First come named turns, each shown by rows before and after it. For each pair of rows after them, which turns, in which order, take the first row to the second? The first pair is done for you.
P:
[ -3.6   1.8  -8.4  18.9  14.9  -2.3  -3.2  -3.8 -18.8   2.7 -10.4   3.7
  -4.4]  ->  [ -7.2  -0.3 -10.3  16.0  12.7  -1.3  -2.2   2.5 -18.6  -1.5 -14.4  -3.9
  -3.4]
[ -3.7   4.2  -7.7 -10.4  -5.0  30.2   9.2   8.3  11.4  -9.9   8.3  42.2
  11.1]  ->  [ -6.1  -6.0  -5.4 -17.0 -11.7  34.1   3.9  21.1  12.9 -21.7  -8.3  18.3
  16.9]
[ 17.0 -21.9   3.8  -7.1  -2.5  -9.9   7.6   1.1   7.1   2.6   0.4 -19.8
  10.9]  ->  [ 22.2 -16.3   4.9  -3.9   4.1 -13.1  10.5  -8.6   7.6  13.1  10.3  -3.9
   5.9]
[ -4.6   5.1   7.5   3.9  -4.5   1.5  -1.9  -6.1  -1.4  -6.7  22.6  -3.1
 -21.7]  ->  [ -6.3   1.8   5.7   2.9  -8.0   3.7  -1.9   0.3  -2.6 -14.6  18.1 -11.9
 -18.5]
N:
[ -0.7 -32.0  -9.4  19.8  16.6 -24.6 -11.6  -3.2  -6.8  -4.8 -20.3 -30.1
   0.3]  ->  [  5.6 -41.5 -10.4   6.2  13.6 -21.1 -10.0  -2.4   1.3  -9.2 -17.0 -28.8
  11.7]
[ -4.3   5.2  25.2   8.8 -10.0  20.3   9.9   5.7 -13.8  -5.5  27.1 -15.7
  -6.2]  ->  [ 11.2  -6.5  20.2 -13.6  -9.5  24.5  11.5   6.5   0.7  -3.9  30.1  -3.9
  11.5]
[  7.1  27.9  -1.5  -9.1  -0.9  18.1 -11.6  -0.2  10.5   9.0   6.6  29.7
  -0.1]  ->  [ -8.6  37.4   4.2  10.0  -2.9  15.1 -11.4   1.9  -4.3   4.6   6.1  18.9
 -13.8]
B:
[ -2.1  -0.7   1.8  -2.7   0.9  -5.5   1.2  17.8   4.5  -4.5 -31.0  -6.6
  -1.4]  ->  [ 10.4 -11.9  -0.3  -9.8   6.1 -12.4   4.2  10.6  11.3  -0.5 -27.0   0.6
   4.3]
[ -4.3  -5.2   1.9  -6.6 -26.1  -2.0  -1.3  -4.0  13.8   6.6 -30.2   8.4
  19.6]  ->  [  3.0  -7.1   2.7  -2.1 -17.8 -15.7   1.1 -16.2  14.5  18.5 -22.7  13.3
  15.9]
[ 19.9   1.0 -18.1  19.1  33.3 -20.9  15.0  -1.3 -16.6   0.9  33.7   0.9
  31.5]  ->  [ -4.3  25.2  -8.3  41.1  28.1 -17.6   8.6   3.1 -34.2   2.9  22.6  -9.6
   6.0]
Now pairs of rows:
Between the rows of a pair lie two turns.
[ -1.6 -16.3  27.6  -4.4   7.8 -11.3  15.8  -1.0  -2.3 -11.2  27.8 -17.4
   9.8]  ->  [-16.8  -3.9  30.6   1.7  -0.3  -3.0  12.5   6.1 -11.2 -16.0  20.4 -23.0
   1.8] => B then B
[-0.2  4.1 -6.6 -3.9 -2.5 -2.8 -5.4 23.3 -6.6  5.9 -0.6  2.4 -1.5]  ->  [  5.1   0.9  -6.9  -1.8   4.1 -12.6  -2.2  14.0  -2.1  13.8   5.3   6.9
  -2.9] => B then B
[  8.6 -15.5  28.3   2.6   1.6 -17.9   3.1 -23.1   1.8   7.0  33.1 -16.2
 -22.9]  ->  [ 20.1 -17.4  22.1  -6.9   6.8 -19.5   2.9 -27.2  10.9  16.5  32.3   2.4
 -14.1] => N then N
[  6.0  -0.1  -1.5   5.2   9.0  -5.5   7.5 -10.7  -6.0   1.7  18.4  15.0
  -1.0]  ->  [ -0.7  -0.9   4.6   8.8   1.5  -4.3   9.1  -7.8 -11.3  -8.4  22.3  -3.2
  -4.7] => N then N
[  9.4  17.1 -21.5   8.5  14.1 -12.5  -3.1  -5.8   7.8  24.4 -16.7  15.9
  -1.2]  ->  [ -8.2  13.2 -17.0   2.8  -5.6  11.0  -3.1  23.2  -4.5 -16.3 -23.8 -18.3
   9.6] => N then B
[  5.6  -4.9  -5.1  -6.4  -5.8   4.7  -5.5  22.4   5.8  -4.9  -3.7 -15.1
  12.8]  ->  [13.1  2.8 -3.8 -5.1  4.8 -5.7 -2.1 -0.1 12.5 21.8 11.5 12.9  0.5] => P then P
[ 11.3   9.0  -0.1   5.5  -7.3   8.4   4.4   9.7  -3.2 -18.6  12.5  21.3
  -3.9]  ->  [ 27.2 -12.3   1.6  -5.2  -2.0  -4.1   4.4   5.4   7.2 -15.6   9.1  10.8
   4.4] => P then B
[18.3  5.6 -5.3 -4.6 12.5  3.8  5.9 -2.2 -7.2 -0.5 37.3 20.7 27.4]  ->  [-13.8  34.2   2.8  13.7  -0.5  17.2  -1.9  10.1 -26.1  -6.6  21.3   7.1
   4.8] => B then B
[ 24.1  -5.7   5.0 -15.9   7.9 -11.4   7.6 -13.2  12.4   6.2  13.4   0.1
 -10.3]  ->  [  7.5   6.0  17.7  -9.0  -4.6  -2.1   6.4  -5.9   3.8  -5.5   8.9 -21.6
 -25.8] => B then N
[-16.3   3.2   3.9  28.4  -9.5  -0.5   1.0   6.5 -22.7  -7.1  12.8 -27.0
  -7.8]  ->  [ 14.7 -27.5   4.6   2.8  -1.7 -11.9   9.2  -9.4   1.7  -1.6  32.4 -21.2
  10.4] => N then B
[ -3.2  25.0   3.0   5.0  13.5 -11.7  -0.2  -9.3   5.0  16.5 -29.8  14.4
 -17.7]  ->  [-15.4  21.5   3.0  -6.5  -5.5  10.8  -3.9  12.8   3.5 -10.5 -37.7  -4.3
  -6.0] => B then N
[-16.7  -2.0  14.4  -5.7  -8.4   0.9  -6.3  -2.7  -1.3  -2.9   9.6 -23.6
 -15.3]  ->  [  2.7 -14.9  -2.4 -27.9  -0.2   2.1  -6.7  -3.5  19.0   4.2   7.3   3.1
  10.1] => B then N
[  0.0  -4.1   8.1 -16.0  -5.9   9.2  10.3 -20.3   7.8  15.5  17.0  15.5
   6.6]  ->  [-24.7  17.0   8.8  -3.3 -11.8  18.7   2.6  -8.9  -6.7  12.0   3.0  10.7
  -6.1] => N then B
[  7.3  -1.9   7.0   1.3   6.8  -4.5  -4.2   7.3   1.0   2.2  -9.4   7.1
 -21.6]  ->  [  0.0   5.7   1.1   2.4  -0.1   6.7  -0.2  16.6  -5.3  -7.7  -3.8  11.0
 -15.6] => P then B
[  7.1  -4.2  -1.1 -19.1  -2.5   0.8  -1.7  -5.0   4.7  -2.6  -4.4 -10.2
  -2.4]  ->  [  5.9   2.7  -2.4  -4.3   4.6  -3.3   4.0 -14.9  -1.5   3.7  11.7   4.8
  -9.9] => B then P
[ -4.4  15.4  28.2   3.9  -7.9  -6.9  -9.5 -12.9   1.1  21.5  -1.5 -18.8
 -38.9]  ->  [ 18.9 -18.4  10.8 -38.1 -14.4  10.1  -6.0   5.9  24.0  -1.7   1.8 -12.9
  13.5] => B then B
